Each path below is one point turned by a fixed rotation once a step. After each direction that follows a path, write how fast that rotation turns it, in degrees per step (0 if it stays still).
Each turn is a multiple of 5 degrees from 10 to 175, or 0.
Each row of a path follows its step; steps can be skipped.
Path 1:
step 0: [ 12   2 -21  -9  20  20   7  -3   9  -5 -25  10   8  -7 -12   5  16   7
   2   3  -4  15   4 -13   0  -8  29   1 -12  10 -39   3  -7 -16  23  19
  -5]
step 3: [-13  22 -21 -20   2  11  -1 -15 -13   3  -8 -26  -5 -17 -23  13  22   0
   9  14  -7  13  24  -4  12 -15   7 -16   1  23  -7  12   7  -2  15  10
  -4]
step 4: [-12  -6  -6  -3  23  15  14 -24 -16 -11  -1   2 -19  14   5  -5 -14  -2
 -23  22 -16  12 -17  -4   5  -1 -15 -13  15   5 -20   6  23  24  -1  16
  -8]
step 5: [  3 -35   2  -6  28  16  -4   4 -10   1 -15  -9  11 -14   9  16  13  -1
   1   2 -13   5   1  19   8 -25  28  12   0  10 -26  -8  -1  13  21   6
  -4]
step 7: [-13 -18  -1 -24  15   8 -23 -23 -31 -18  -4  10  14  19  -3  16  -9  15
 -13   5  -5  -5 -14  -2  11  -5  -2  -5 -11 -11  -1  19  10  27   6 -13
  -1]
step 9: [  5   3  -1 -12  16 -14  13  -6  -7  -9  15 -10 -10  -9  -2  -8  11  -2
 -23   4 -24   0  -7 -34  -6   7 -13 -12   6  14 -23  23   3  36  14   4
   6]
step 10: [ -4 -21  16   5   4  -7 -22   6 -21  -4 -14   1  16  -7 -10  12  -1  -3
 -20   6  -4  17  -9   6   2 -34   5  23  18 -16 -25  11   9  27  -3   2
  -5]
step 11: [ -4 -10 -13   0   9   4  27   9   5 -13 -19  20  -1 -22 -36  14  27  18
   9  -3 -14  22  -6  -1  -9   3   2   3   3   6 -10   9 -13  13  11 -20
   8]
step 14: [  0  16   7 -11   6  -4   2 -13  10   7 -14 -21 -11 -31 -25 -14  22   5
 -12  -1 -15   5   0  -1   5  20  -2  -3  15   1  -6  16 -12  24  34  -7
   9]
step 15: [ -2   5   8   8  14 -11 -15 -24 -21  -2 -14   9 -11  11 -25 -21  -1   4
  -8  -1   7  19 -20 -15   2 -24   1  12  16  -5 -31  20   5  -1  -2  18
  -2]
step 16: [  7  -9  -7   8  -9  40   9  10  -9  -1 -15  10 -14  -9 -13   4  14  27
  -1  14  -7  11  -5  23  -9  -2  24  18   3   5 -16  27  -3   9  17  -2
  -7]
Directions:
[ 5  2 -3 -2  2  1 -1  4 -7 -9  2  5  3  3 -2  4  4  9  3 -3 -2 -3 -4  7
 -3 -1  2 -2 -3 -2  9  3 -2 -8 -4 -6  2]
70
[ -1   1  -1   1   6   5   1  -4  -1   1   2  -6 -10   5  -1   4  -1  -1
   5  -1   7  -8  -6   8   3  -3   1  -1   1   8   2   0   2   0   5   5
  -7]
25
[ -5   3  10  -5  -1  -4   2  -2   3   6  -3  -2   2   5 -11   7   1   0
  -1  -1   2   1  -2  -3   6  -6   3  -3   6  -5   6   1  -3   1  -1  -6
   1]
90
[-1  3 -5  4 -9  7 10  0  0  0  5 -5  3 -4 -1  4  5 -2  9  4 -3  1 -1 -1
  2  5 -1  3  7  2 -3  4 -2 -2 -2 -7 -2]
140
[ -3   5  -2   6   0  -7  -6   2   0   0  -3  -4   1  -5  -3  -2   1  -2
   2   7  -1   4  -6   7  -1  -6  -8  -1   4   0   1  -7   5  -5 -10   2
   0]
160
[ 0 -6 -3 -5 -5  4 -1 -6 -9  4  6  2  0  3  3 -3 -1 -2 -3  0  5  0 -8 -1
 -5  0  5  4  7 -6  2 -2  5  4 -8  0  2]
130
[-1 -4  6  4  0  5 -4  7 -1  3  1  3  7 10  2 -1 -4  8  1  5  2  3  3  7
  8  1 -4  6  4  5 -3 -1  0  4  0 -2  3]
130
Path 2:
step 0: [-10 -22 -12   8  26  -3 -15  13 -12   5  -4 -13  13   0  12   1  18  -5
 -11   1  -2  -1  -7  -4  17 -14 -15   8   3  13  12  -7   2   8   7  -3
  -4]
step 3: [-11   9   8  12  11  -8  16   2 -26  -2   7  -1   7  -7  -9  -2  -5  -9
 -17 -15 -12   0  10  13  -7  -1  -2  -8  -6  15  29  -6   7 -10  -9 -11
   3]
step 4: [ -6   5   9 -14   9   1   0  -1   1   3   6 -30   2  -7   8   2  -6 -17
  -7   6  10  -7   0   1 -17  -6  -4  -3 -21   8   9  -8  -9 -14  -3 -31
  11]
step 6: [ -1   7  -5   9  23  -9  -5   0  -5   8 -15 -21  -6   6   0   2   7 -13
 -10  -6 -22 -13  10   2   0   3 -14  14  -7   9 -18   4  14 -10   7  17
  -9]
step 7: [ -8  -4 -22   9   9   8  -1  18   3   8  -8 -24 -11  -8  -1  -6  20 -15
  -8  -5 -12   2 -13  -4   3   6   2  14  13   3   5  12   5 -12 -15  -6
  18]
step 8: [ -4  -8 -14  30  -1   4  -1   5 -17  -1  -7 -13  -6   4  15   1  18   8
 -14 -13   1  21   1  12   4  -7   7  -8  -6  11   9 -18   0  -3  -5 -11
   8]
step 10: [-11   9  -8 -17  27  -4  -3  -6 -13  -2  10 -17  19  -1  -1  15  -9   1
 -11  -6   3  -9  -2  11   0  -9  11  13   3  -1  21  -6  -6  -5 -21   9
   7]
step 13: [-10  -8  -3  15   9 -12   5  -3   5  21 -11  -5  11   4  11  -8  13  15
 -16 -10 -17   0   7  26  10  -3 -10   2  10   8  -4   6   7 -16  -6   5
  18]
step 14: [  8   9  -8   7   3   3   3 -12 -19   4  -5 -19  -8  10   5   3   2 -11
 -22 -12 -21 -10  -3   9  -2   3  -3  -3  16  10   3   8  17 -10   3 -28
  -1]
step 15: [  3  -6  -6  -2   6  11  -7   7 -15   7  11 -12   4   9  -3  10   3 -11
 -23   2   6  15  -6  -3   9   6   7  13   0   2  14  -2 -18 -20 -14 -26
   8]
step 16: [ -2  -5  -4   2  14 -12   5   0 -18   0  12 -20   4  19   5  11  -1   4
  -9  -6  14  21   7   2  -4 -11  -4  -1 -20  23   1  -8  -8 -19   1  14
  -8]
Directions:
[ 1  3  9 -1  5  4 -4 -2 -6  6  5 -1  2  4  3  7 -6 -2  7  0  4  2  5 -8
 -8  1 -3  0  2  1  2 -5  0  1 -2  3  7]
60
[-2  2 -1  2  4 -4 -5  2  6  1 -8 -2  1 -2  7 -7  3 -4  1  2  1  4  4 -2
  2  8 -7  2  9  2 -3  2  1  9  4  4  2]
60
[-9  3  9 -4  0 -3  0  2  2 -1  0  0 -2 -4 -4  3  0  2  6 -6 -1 -4  7 10
 -1  0  1  2  1 -1  1  3 -5  0  9 -5  4]
45
[ -2   0   5   1  -1   1   3   0   5  -3  -8   4   7   1   2  -6 -10   1
  -5   2  -1  -8   1   2  -6   0  -4  -3  -7   0   3   3   1   3  -8  -2
   5]
45
[ 1 -9  8  1  1  1 -1  3  0 -6  2 -3 -3 -5 -3 -5  3 -5  1 -1 -1 13 -2 -2
  0 -6 -4 -2 -7  3  4  6 -2  3 -3 -1  3]
90
Path 3:
step 0: [  2  -9  15   2   1   2   1  -7  19  -2  15  15 -11 -10   3  -5   6  -5
 -25   5  -6  -4   6  21  -1 -11  11  16  -9  18 -23  12 -11  28 -27   9
 -10]
step 2: [-20 -11  12  -8  -9  34  13  22  -1  -2   7   4   9   4   9  15 -21  -7
 -20  -3   2 -13  13  12  13   2  19  -7  -7  -2  -2 -11  -6   8  19  19
  -6]
step 4: [ 12   0   6  10   9   8  -5   7  -4  -9   2  -2  16 -28  21  15  -3  -2
  18   0 -18  11  15  -2  22 -14 -17  -1  12  -5 -20  11 -17   9  14  17
  12]
step 5: [ 20 -18  13  23 -34   0   5  12   2  -1   3  -3  19 -15  14 -12   3  -7
  15  -2   2 -14  10   1  -4  -9  -9 -13 -11  15  -3  20  23   4   2   0
  12]
step 6: [-13  14   8  13  -6 -10 -10  20  17 -16  -9   6   7   4  -3  10 -21   0
   7   6   5  16   2 -12  -4 -14  12  -8 -14 -18 -12  33  23  13  -8   6
   9]
step 9: [ -6  -1  25   5  -2   3  12  -1 -13   7   1 -16  -3 -10  18  18   6  -7
 -25 -14   2  -3  15   3   2   8 -10  -8  11 -22  -4  -6  14  18 -29   2
 -20]
step 10: [  1 -18  13   6  14  28  30   6  20  -2   1  21   8   6  -2  13   8   3
  -2 -17   7 -18  -3  -4 -11  22   0 -13   8 -11 -14   7  -5   8  -6  11
   1]
step 11: [ -4  20  -5  18  -3   9  10  -1   9 -26  11  12   8  11  28  17  -5  -7
  -1  -9  -8 -15  12 -19  -1  14 -14  20 -13  -1   2 -17  -5  19   0   5
  12]
step 13: [  5   9  -7   9   5  -3  11  38   3   6  10  -6  11  -8  20  -9   7 -14
  19 -15   8  -9  -6  -5  11 -27  16   5  -5  14 -20  -2   8  16 -12  -7
   1]
step 14: [ -6   2 -10   9  -5 -12   8  28   7 -18   7  -3  -5  -5  13   3  -2  -6
  26   7  19  25  10  11 -16  -2  -8 -37  -3  -8  -4  -8   3   6  -2  15
  -1]
step 16: [ -2  -1 -15  13   0   1   1   5   8  -4 -15 -24 -22  -4 -12  -7  -4 -14
   1  -3 -11  -1   8 -33  -7   4 -17 -13  19  -9   4  10  14  33   7  -4
 -12]
Directions:
[  1  -8  -6  -1   3   0  -1  -5   1   0   2  -7   0  -3   4  -1  -2   1
  -4   3  -2  -4   2   8 -14  -3  -3  -6  -3   3   3  -2   3   4   1   6
  -2]
155
[-4  5  5 -1 -4  4 -2 -7  7 -5 -2 -7 -2  6 -1 -3  9  3  4  2 -4  0 -3  4
  2 -7  0 -8  2 -3  1  3  2  4  1 -5  0]
40
[ 4  8 -2  0 -8  7  2  3 -2  1  3  0  4  0  0 -1 -2  4  3  1  6  0  8  1
 -6  1  3  2  7 -1  0  7 -5 11 -2  1 -2]
0
[  4  -4   0  -2  -4  -6  -5  -2   5  -6   0   0  -5  -4   1   5   7   1
   1  -2  -4   5   3  -1  -1   3  -5  10  -2   4   2   1 -11   5   5  -2
  -3]
95
[  2   1   2  -1 -13  -5  -1   0  -1  -2   2   1   2   5   3  -2  -2   6
  -2   4   3  -4   5   0   8   4  -4  -6  -6   1   7  -6  -1  -3   2   6
   1]
115
[ -3  -3  -8   1   1   2  -2   0   1   0   6 -12   7  11  -2  -2  -4  -2
  -6   3  -1   3   0  -6   2   3  -1   4  -4  -3  -4   2  -4   0   5  -4
   0]
80
[  1  -2   2  -7 -10  -2   5   3  -4   9   1  -5   0  -1  -3   7   3  -1
  -3  -8   0   2  -8  -4  -2  -7  -2   1  -2  -2  -1   1   5   3   5   4
   1]
95
[-3  5 -4 -3  1  3 -1  1 -2  0 -8  4 -7  2  3  2 -5 -1 -4  4 -4 -7  0 -8
 -2 -4  5  0 -1 -2  9  1 -2  3 10 -3  3]
80
